In the rows, zero is written as 128.
The rows of R fall into several groups, which share some directions, and each row is roughly a mix of its group's hidden directions.
R:
[[165 124 146  97 165 139 119 149  62 137]
 [175  93 141  98 166  98  94 117 137  99]
 [166 107 109 182 108 154  77 116 129 116]
 [113  86 168 133 173 139 107 129 181 117]
 [ 83 137 164 158 154 123  93 147  89  95]
 [159 151 158  62 104 125 135 116  88 133]
 [124 132  70 177 135 122 112 133 160 172]
 [135  77 122 182 113 148 159 122 155 161]
 [ 72 119 129 174 121 178 104 142 146 119]
 [112 170 142 200 128 144  95 110 128 131]
 [ 91 129 126 160 170 157 148 130 152  72]
 [ 82  85 113 158 131 145  86 132 134  85]
 [120  98 100 171  94 129 112  86 174 142]
 [110 117 133  99 106 118 139  96 180 186]
 [ 83 138 144 169 144 108 100 134 147  71]
 [175 147 126  94 129 126 156 138  65 151]
 [130  66 112 129 169 169 140 159 111 116]
 [154 158 140 102  78  89 100 101 154 148]
 [ 62 153 117 161 115 125  83 153 120 137]
 [200 114 141  94 153 101 118 111 108 110]
 [141 131 154 132 161 195 109 130  84 107]
 [ 88 106 102 167 174 133 128 157 133  84]
 [110 151 150 136 122 148 141 136 187 187]
 [109 114 106 208 127 131 156 138 107 147]
 [106  80  88 144 134 185 132  99 110 124]
 [ 79 108 124 148 152 117 158 131 190 107]
 [161  88 136 113 145 113 110  93 190 111]
 [116 170 119 125 139 128 183 159  77 148]
 [154  93 114  85 106 115 189 137 105 138]
 [153 192 149  79 154 149 107 124 125 128]
 [114 120 147 139  84 155 201 120 126 147]
 [ 89 123 101 198 130  95 139 148 117 142]
 [145 159 150  70 104  97 117 128  80 130]
 [ 73 144 127 122 158 129 182 170 115 121]
 [150  52 156 135 151 151 122 104 118 112]
 [ 50 143 146 126 118 108 134 144 161 102]
 [193 107 126 152 144 175 159 118 124 146]
 [145  88 132 161 111 153  97 110 127 191]
 [139 132 130  99  96  73  93 108  99  89]
 [127 159 157  72 127  74 119 129 109 100]
 [150  96  95 160  99 118 136 114 194 124]
 [ 63 166  98 151 103 127 140 158 115 116]
 [102  98 103 149 173 148 140 148 154  74]
 [137 181  76 114 119  86 121 134 111  95]
 [164 105 136 111 134 120  57  99 151 107]
 [ 80  89 130 169 169 136 129 161 112 152]
 [141 137 126  87 123  46 122 132 128 109]
 [134  62 113  92 156 140 109 154 153 154]
 [162 148  95 168 135 184 116 130 150 161]
 [ 88  93 132 138 113  80 127 143 100  77]
 [130 122 144 112 214 121 140 153 109 132]
 [131 108 154  57 136 106 111  85 147 134]
 [113 182 158 135 111  99  93 108 136  82]
 [140 118  94 131  89  76 126 124 169 169]
 [139  75 166 106 151 121 155 102 174 137]
 [112 153 104 191 121 173 162 142 137 115]
 [162 126 125 144 105 151 146 124  74 186]
 [149 133 147 105 163 143 165 152  63 138]
 [131 142 177  85 159 120 136 137  85  87]
 [ 83 148 130 125  99 116  67 141 140  87]
 [162 166  87 140  99 137 170 127  86 143]
 [164 121 154  99 150 120 145 122  65  91]
 [121 176 135 106 134 109  68 131 106 170]
 [196 121  81 137 115 101 105 108 138 141]
 [159  93 127 149  83 146 118  89 176 142]
 [144  80 113 181 141 181 139 132 133 145]
 [134 146 125 101 106  87  97 133 110 195]
 [174 101 131 145  87 147 127  99 169 166]
 [145 118 149  62 141 148 107 117 172  97]
 [139 103 143 146  84 145 159 103 175 170]
 [108 163 124 172 157 168 164 166 134 111]
 [ 68 143 136  97 142  91 106 147 102  93]
 [186 122 112 143 113 160 175 112 101 155]
 [113 116 121 137 151 154 171 140  95 193]
 [113 161 116 132 123 160 180 136  66 126]
 [140 102  96 115  86 109 117  75 116  85]
 [151 103 175 137  76 101  84 118 123 140]
 [177  80 159 122 168 140 103 116 120  99]
 [ 51 103 141 132 116  99 117 114 160 129]
 [ 98 117 126 163 104 170 171 123 138 178]
 [182  99  94 114 161  99 101  92 124 133]
 [ 88  64 135 114 158  97 133 136 135  93]
 [165 149 151  83  80 109 125 103 124 164]
 [116 122  98 140  60 107  94  92 144 138]
 [175 122 164  82 171 116 109 120 113  98]
 [134 200 100 120 133 148 164 146 109 152]
 [165 109 106 165  96 113  65 128 143 131]
 [158 120 106 169 136 173 177 133 105 158]
 [187 109 152 123 179 168 128 138 126 107]
 [140  97 139 113  96 109  62 103 156 150]
 [162 128 180  83 172 155 112 111 129 123]
 [114 142 113 167  92 154  65 134 145 100]
 [204 112 112 111 122 118  99 101 130 157]
 [105 128 143 162  92 170 171 126 167 102]
 [184  89 128 114 183 132 129 113  99 141]
 [168 106 174  82 178 122 127 118 139 126]
 [134  72 166 125 169 145 146 126 167 153]
 [140  83 101 146 111 167 137  87 147 173]
 [143  65 165 114 160 140  84 113 128 127]]

Here is one row of each group, with its name. Which group are the others in?
[106 167  86 165 112 109 129 166 166 150] => F
[160 114 105 130  86  92 118 139  92 181] => H
[113  88 166 117 116 132  97 110 183  93] => A

[133  73 104 183 129 136  91 131 158 117] => F
[189 102 164 122 129 169 117 123 165 115] => A
[147 140 148 104 105 143 141  92 173 187] => H
[104 129 103 164 134 138  65 128 143  81] => A
[ 97 118  95 172 140  92 128 166  82 123] => H
[ 93 122 119 175 134 104  94 135 161 179] => H
[115 182 158 110 161 168 163 154 112 137] => F
[204 135 108 144 140 139 162 128 102 151] => F
[ 73 150 135 160 118  74 164 128 138 113] => H
[129  89 153  91 191 100  99 124 128 123] => A
[125 138  50 141 122 129  92 123 164 138] => F
